(in the rows, 128 means zero)
X: rows in 4 groups, each row roughly a mix of its group's directions
X (138 x 13)
[[128 118 109 102 158 140  69 130 103 113 112 118  76]
 [114  93 158  96 125  69 109 128 129 162 163 138 134]
 [133 140 111 176  76 131 155 158 107 140  96 113 155]
 [122 104  94 161  87 117 100 137  78 146 127  93 131]
 [ 96 168 103  87 122 147  90  98 116 130 114  89 136]
 [106 192  92 161 127 134 127 125 103 143 107 111  96]
 [140 145  63 136 173 143 111 174 133 132 141 129 114]
 [126 106 165 106 126 174 134 140  67 107 110 104 128]
 [152  68 130 164 152 110 120 147 109 123 157 147  91]
 [144 110 137  96 136 103 114 133 189 110 127 147 180]
 [154 129  79 143 125 136 100 120 109 111 107 152  66]
 [156  85 106 133  78  94 110 114 156 142 127 159 107]
 [151 155  99  81 128 172 131 100 145 102 115 162 109]
 [146 128  60 173  88 117 111 117 104 127 126 131 126]
 [102 146  83 133 119 152 106  99 123 136 149  73 160]
 [144 125 127 133 139  88 134 145 205 136 130 161 143]
 [135  91 168 118 123 120 161 124 171 131 160 139 176]
 [103 144 125 163 109 148 161 143 147 166 138  78 162]
 [127 161  88 107 144 108 102  75 150 120 150 158 107]
 [139  89 157 104 173 110 107 124 125 116 151 158  81]
 [118 124  92  79 111 154  95 117  97 127 143  96 166]
 [136 102 103 187 125 135 155 150 163 158 161 112 131]
 [134 115 161 102 137 111 122 107 204 127 118 152 109]
 [103 190  95 127 132 123 118 120  89 150 122 127  85]
 [150 100 124  67 160 135 109 117 138 109 159 166 113]
 [114 138 108 144 109  66  92 110  81 126 133 128 154]
 [141 137  91 111  96 133 102 113 108 136 102 150  64]
 [116 144  99  89 131 115 116 129  76 161 166 147  96]
 [101 181  94  99 113 123 108 107 102 160 125 125  91]
 [131 102 148 157 105  94 124 130 109 104 123 116 198]
 [135 125  60 101 149 147  83 135 116 132 149 123 102]
 [147 142 112 136  56 138 153 106 152 134  92 150 124]
 [107 155  85 143  90 146 135 137 101 178 131  96 110]
 [125 119 125  88 117 156  94 103  65  99 117 112 127]
 [141  88 159  76 130 125 135 100 142 130 166 166 110]
 [ 91 154 169 138 155 132 152 132 171 147 131  88 155]
 [120 133 126 163 102 127 162 181 149 178 117 106 137]
 [ 86 144 139 125 138 113 138 151  90 180 163  95 131]
 [133 141  79 165  91 145 141 163 109 142 116 102 164]
 [114 148 104  94 101 109 128 131  92 181 149 146  93]
 [129  85 118 110 142 166 141 155 102 149 184 106 140]
 [137 160 123 186 102 137 164 124 139 105  94 126 163]
 [143 149 115 164  94 125 155 182 122 134  82 134 150]
 [100 134 126 106 111  74 103 122 113 182 146 131  97]
 [128 109 193 104 174 107 138 122 153 112 143 155 124]
 [157 126  89 122 133 147 161 128 180 137 168 166 132]
 [124 110 170 178 120 118 168 159 151 141 122 107 162]
 [129 106 145  78 152 141 136  90 145 119 184 144 144]
 [143 130 141  89 162 141 100  98 125  68 108 153 119]
 [138  95 105  88 150 131  96 118 137 106 169 125 177]
 [110 193  87 140 143 157 128 150 124 130 103  97 141]
 [106 141 140  88 171 128  99  78 164 116 150 120 119]
 [110 128 123 174 130 133 165 164 133 169 159  93 152]
 [153  85 111 113  78 146 102 124 156 136  96 129  92]
 [128 102 117 160 131 152 148 165  82 159 154 110  90]
 [108 148  83 125  80 111 126 119 111 185 151 116 124]
 [140  84 169 140 153 119 113 120 166  84 119 120 164]
 [119 177  74 129 112 167 128 123  95 141 117 113 100]
 [118 102 205  83 136 125 140 143 140 133 119 126 140]
 [141 113 121 108 100 140 163 120 170 140 162 138 186]
 [119 165  68 114 147 144  92 157 131 127 112  98 149]
 [134  92  89 156 127 114 112 163 136 145 160 100 174]
 [110 111 150 132  85  68  99 125  94 144 112 115 149]
 [132 137 122 134 110  80 123 128 200 140 116 145 161]
 [126 124 127 185 133 126 157 155 145 128 140 100 188]
 [102 168  94 129 115 131 105  66 101 119 140 103 139]
 [116 165  86 127 116 139 145 153  77 169 143 128 103]
 [132 118 145  58 159 127 101 102 124 107 143 158 107]
 [124 138 165 138 156  84 105 101 129  77 109 139 158]
 [118 112  83 157 115 141 118 137  78 156 164  92 121]
 [105 125 115 164 135  86 100 166  85 157 132  98 122]
 [135 123 187 162 144 108 160 139 169 109 104 144 142]
 [142 132 153  55 126 142 157 135 132 133 135 175 126]
 [123  90 183 129 167  80 123 141 142 127 154 138 140]
 [135  73 142 107 142 146 151 139 131 150 193 129 137]
 [124 154  96 139  83 107  88  99 107 123  82 125 108]
 [143 140 135  96 171 134 132 108 136  75 145 161 168]
 [153  82 153 171 141  80 115 131 143 100 122 155 123]
 [130 104 176 118 161 101 109 101 159  85 127 136 157]
 [105  99 166 130 159 105  84 105  94 113 134 101 102]
 [ 98 149 106 104 170 141  91 114 141 121 149  83 161]
 [145 126 135  69 167 163 121 110 121  86 137 156 118]
 [162 117 120 181 127 112 161 151 170 127 124 169 114]
 [120 154 145 149  80  90 163 101 156 147 123 146 157]
 [126 100 105 115  94 128 136 168 148 180 155 107 161]
 [149 159  67 136 126 136 121  88 156  97 133 155 141]
 [141 105 105 191 112 119 127 174  90 132 115 111 132]
 [135 126  77 182 109 136 127 166 107 137 124  97 154]
 [123 150 108 150 105 130 110 125  62  99  96 108 156]
 [130  85 154 105 131  73 122 129 143 152 171 156 134]
 [146 117 125  63 136 160 152 135 107 129 166 164 129]
 [126  96 139 104 193 135  88 146 107 102 146 114 120]
 [105 109 154 144 190 108  92 121 131 108 148  92 140]
 [133  97 161  88 152 137 136 111 156 104 162 133 178]
 [153  90 124 125 148 140 164 135 151 133 191 158 141]
 [141 135 147 161 126 117 138 154 116 129  83 154  63]
 [132 111 116 188 134  92  97 126 123  94 120 108 168]
 [107 123 174 103 153 105  84 119  95 113 100 119  94]
 [104 146 181 122 140  88 102 106 145 104  88 117 147]
 [140 104  84 129  83 160 146 108 101 151 173 126 127]
 [112 147 168  64 169 146 139 133 102 116 140 136 140]
 [126 172  85 168  92 151 151 140 112 150 103 116 111]
 [118 140 121 174 106 121 162 173 151 179 123 108 133]
 [121 171 133 135 139 162 115 116 120  88  66 108 114]
 [123 152  75  68 117 134  90  98 127 133 140 133 129]
 [146  93 192 159 146 112 151 138 135 103 114 153 112]
 [141 117 135 114 109  80  80  99 119  97  93 159 116]
 [134 100 135 107 188 127 121 114 160 118 184 143 123]
 [127 147 158 100 150 139 121  72 108  82 117 152 102]
 [154  74 105 138  83 131 120 175 105 146 118 124 129]
 [157  79 116 156 145 128 149 180 111 131 165 143 140]
 [103 156 130  85 175 129  89  94 160 114 133 112 127]
 [ 92 152 142  97 135 123  78  92 106 120 102  93 112]
 [123 180 155 135 131 135 136 122 121 102  62 138 100]
 [112 195 106 129 136 159 135  92 140 128 110 124  89]
 [112 162  95 158  90 119 106 105 148 150  91 106  96]
 [125 126 116  93  64 129 137 113 162 179 131 132 120]
 [103 126 157  76 158 138 120  81 141 123 168 115 143]
 [134 144 114 179 124 106 100 103 134  80  87 119 151]
 [146 141 100 181 138 103 110 152 156 119  87 143  93]
 [122 171  95 137 163 167 130 136  73 105 128 117 118]
 [157  98 114 136 160 180 162 162 126 123 161 141 110]
 [115 138 172 120 145 127 126 133  87  87 106 110 182]
 [161 127 104 152  76 166 145 126 144 107  81 135 127]
 [126 141 139 113  99 138 167 175 161 182 111 133 115]
 [144  96 135 171 123  71 130 124 168 140 144 159 114]
 [132  91 159  92 141 140 140  85 114 122 180 150 109]
 [118 131 112 174 137 122  79 132 128 116  83  88  99]
 [140  84 141 128 138 142 168 133 128 135 194 135 161]
 [114 116 153  64 150 110 107  98 147 142 161 144 105]
 [115 123 136 116  85 111 160 119 162 190 159 134 129]
 [150 110 141  80 135 146 100  91 150  85 107 154 108]
 [120 172  90 174  98 150 142 128 131 146  96 106 104]
 [167 116  75 117 123 120 111 104 130 105 147 181 110]
 [125 147  93 123 129 156 149 161 115 178 145 130  75]
 [130  94 121 108 106  80  80 147  88 147 122 137 107]
 [117 107 155 142 178 122 156 158 148 153 181 120 135]
 [146 144 116 101 110 145 166  96 180 137 147 172 119]]
the four rows of each list that fit no group, in list order (the others fit one group, some only roughly)
  * q_917: [ 95 163 105 134 122 160 135  96  96 134 153  82 157]
  * q_388: [137 125 115 153 120 163 102 109 163 105  77 104  89]
  * q_737: [119 193  97 170 105 129 148 125 100 132  99 127 122]
  * q_202: [140 149 116 152 170 149 137 107 175  80 130 131 160]
  * q_820: [141  82 126 138 149 115  70 153 102  94 104 112 124]
  * q_143: [136  92 190 165 112  93 148 127 149 117 110 138 142]
  * q_731: [102 159 100 114 101 151  93 103 122 144  96  87  98]
  * q_353: [ 86 171 127 117 103 103 105 132 134 164  97  88 144]
  * q_287: [120 121 169 195 138 131 167 143 133 119 122 102 154]
  * q_128: [133 112 142 170 117  78  89 110 143  97  86 127 132]
  * q_573: [121 143 115 161 107 133 112 168  95 124  73  90 143]
  * q_552: [103 158  93 162 129 114 130 168 101 164 139  93 151]
  * q_855: [ 98 175 121 120 118 160 108  98 119 126  88  86 105]
 -> q_731 q_353 q_552 q_855
  * q_800: [164 111  86 108 108 170 137 130 137 136 135 160  80]
  * q_888: [122  84 147  89 157 136 106 107 121 109 174 110 161]
  * q_47: [ 91 125 128 148 156 112 111 129 116 141 167  74 170]
  * q_654: [115 180 109 155 137 150 125 148 154 135  76 101 102]
  * q_494: [ 96 168 142 161 158  79  98 100 135 116 110 113 121]
  * q_616: [130 134 124 121 180 115  92 110 175  84 127 127 158]
  * q_466: [118 133  99 176 113 161 149 163 127 164 129  83 123]
  * q_278: [139 155 104  71 142 137 122 113 179 130 131 165 107]
  * q_968: [133 140 167 112 155 121 124 114 166  78  99 138 170]
  * q_985: [109 173 130 155  84 127 132 113 132 128  73 100 147]
  * q_18: [132 117 122  58 125 137 102  81 115 117 153 149 116]
 -> q_888 q_47 q_654 q_616
  * q_598: [146  91 160 145 122  88 151 180 144 140 129 150 160]
  * q_485: [123 149 113 136  66 134 121  99 101 141  87 124  89]
  * q_933: [137 140 140  69 138 132 135  98 163 129 138 176  95]
  * q_59: [143  78 128 102 153 156 108 124 150 132 151 132  70]
  * q_947: [136 134  74 135 116 137 103 182  83 136 107 110 132]
  * q_842: [128 181 140 152 124 136 177 100 141 100 116 146 167]
  * q_464: [112 142 150 158 135  93 145 173 106 133 122 113 187]
  * q_341: [104 152 183 156 103 108 147  97 146 124  92 111 147]
  * q_793: [121 129 168 141 143 110 155  96 180 113 150 132 174]
  * q_364: [161  89 139 120 123 104  99 114 147 102 104 171  86]
  * q_454: [147 127  96 124  68 136 137  95 117 145 125 160  83]
  * q_764: [140  91 129 184 136 138 124 166 146 110 111  91 160]
  * q_612: [100 162 135  99 153 118  78 145 112 121  80 100 120]
  * q_769: [138 176 132 107 107 165 164 113  97 101  96 155 130]
 -> q_598 q_59 q_464 q_769
  * q_423: [ 97 136 162 172 169  91 123 135 136 123 134  93 160]
  * q_945: [158 118 124 179  97 113 138 163 139 109  77 141 146]
  * q_84: [150  89 150 148 188 128 128 148 141  85 147 140 144]
  * q_673: [170 140 110 162 117 132 158 135 135 103 101 184 101]
  * q_214: [124 158  86  88 147 162  95 120  86 101 123 116 132]
  * q_649: [146 125 170 139  90 121 190 136 139 135 116 168 135]
  * q_317: [126  78 170 143 141 101 142 129 105 148 172 141  97]
  * q_384: [139 166 116 166 106 111 130 141 154 123  64 144 107]
  * q_650: [111 121 113 149 175 111  94 129 112 109 160  91 173]
  * q_147: [160 131  73 176 121 145 119 130 100  87 110 136 128]
 -> q_945 q_673 q_317 q_650
  * q_584: [156  78 126  95 165 166 121 137 123 107 158 144 103]
  * q_824: [115 135 135 150  78 131 175 155 113 174 131 110 155]
  * q_621: [ 89 164 157 157 119 120 119  93 126 119  95  81 145]
  * q_644: [127 188  84 153 167 116 121 131 166 119 119 142 122]
  * q_845: [118 142 156 128 112  94  97  93 168 107  74 126 128]
  * q_304: [131 107 141 156 117  70 104  91 151 103 130 134 169]
  * q_473: [108 139 144 129 159 106  83  80 136  83 117 107 150]
  * q_368: [142 149 134 129 124 120 152 178 164 153  89 161  91]
  * q_21: [104 194 123 112 152 111 108 129 137 139  92 133  87]
  * q_190: [122 125 178 154 114 151 175 168 112 147  99 113 112]
  * q_624: [114 174  92 129  94 122 142 134 143 185 122 132  96]
  * q_160: [141  92 160 100 150 151 137 108 190 109 147 133 146]
 -> q_584 q_824 q_473 q_21
  * q_741: [129 123 193 159 132 108 150 111 154  94 101 134 153]
  * q_421: [109 133 197 120 165 130 130 133 132  96 101 106 156]
  * q_272: [ 97 135 168 108 171 108 125  91 165 130 165 118 141]
  * q_913: [133 125 123  49 156 141 103 133 114 126 142 152 102]
  * q_431: [108 131 185 106 147 165 157 141 166 145 114 104 112]
  * q_16: [111 135 111  72 101 150 102  82  95 138 139 114 110]
  * q_709: [119 153 146  82 112 132 155 134  87 162 130 158  86]
  * q_688: [136 107 169 175 140  84 142 117 170 110 130 145 149]
  * q_213: [142 118 153 108 106 104 172 120 167 148 154 176 146]
  * q_483: [108 138 127 150 116 113 135 187  94 179 117 103 113]
  * q_60: [158 112  66 124 147 133  94 144 131 124 137 154  82]
  * q_34: [149  61 175 111 136 134 135 118 112 100 152 146 134]
  * q_666: [141 141 132 147  84  99 167 124 174 139 119 158 166]
  * q_812: [112 184 116 170 154 110 115 130  90 101  98 118 131]
 -> q_709 q_213 q_483 q_666
  * q_416: [116 118 134  65 165 143 122 121 119 147 179 135 104]
  * q_906: [152  94 171 106 130 108 139 146 177 112 115 160 158]
  * q_981: [103 194 126 134 115  93 123  82 128 133 106 141 109]
  * q_554: [ 95 171 151 102 147 147 174 120 132 155 163 118 151]
  * q_676: [124 134 116 194 126 146 119 143 102 114  89  89 107]
  * q_972: [128 111  75 173  96  98  94 122 143 144 135 103 145]
  * q_115: [155  95 121 154 104 111 103  78 127  94 116 155  94]
  * q_665: [ 93 131 169 112 145 115 106 148  87 125 114  84 163]
  * q_916: [159 100 147 156 132 162 170 175 131 104 115 133 156]
  * q_94: [146  69 175 155 114 108 128 149 125 105 107 125 157]
 -> q_554 q_972 q_115 q_916
  * q_230: [155 146  79 136 147 144 104 116  95  80 114 154 106]
  * q_177: [108 111 169 182 137 107 139 151 161 146 120  88 144]
  * q_502: [129 127  94 171  91  81 139 144 117 171 152 137 138]
  * q_491: [156 142  68 150  80 124 128 154 117 133  99 149 131]
  * q_821: [112 164 127 183 143 137 115 125 135 112  79  93 103]
  * q_544: [131 122 128 161 154 104 108  83 178 115 135 141  83]
  * q_212: [150  92 129  93 147 139 138 113 137 133 175 171  86]
  * q_507: [131 156 160 161 146 103 133  99 165  85  91 147 134]
  * q_273: [100 178 139 157 109 153 178 122 135 155 120 100 137]
  * q_856: [123 100 179 145 159 120 154 182 157 147 133 116 137]
  * q_631: [116 171  82 167 137 131 149 162 152 166 137 112 129]
  * q_451: [113 159  97 173 122 114 160 140  98 171 163 128 114]
  * q_80: [137 152  42 134 112 155 113 125 142 137 136 118 132]
  * q_15: [113 182 114 172 104 129 134  91 152 125  90 114 115]
 -> q_502 q_491 q_856 q_451
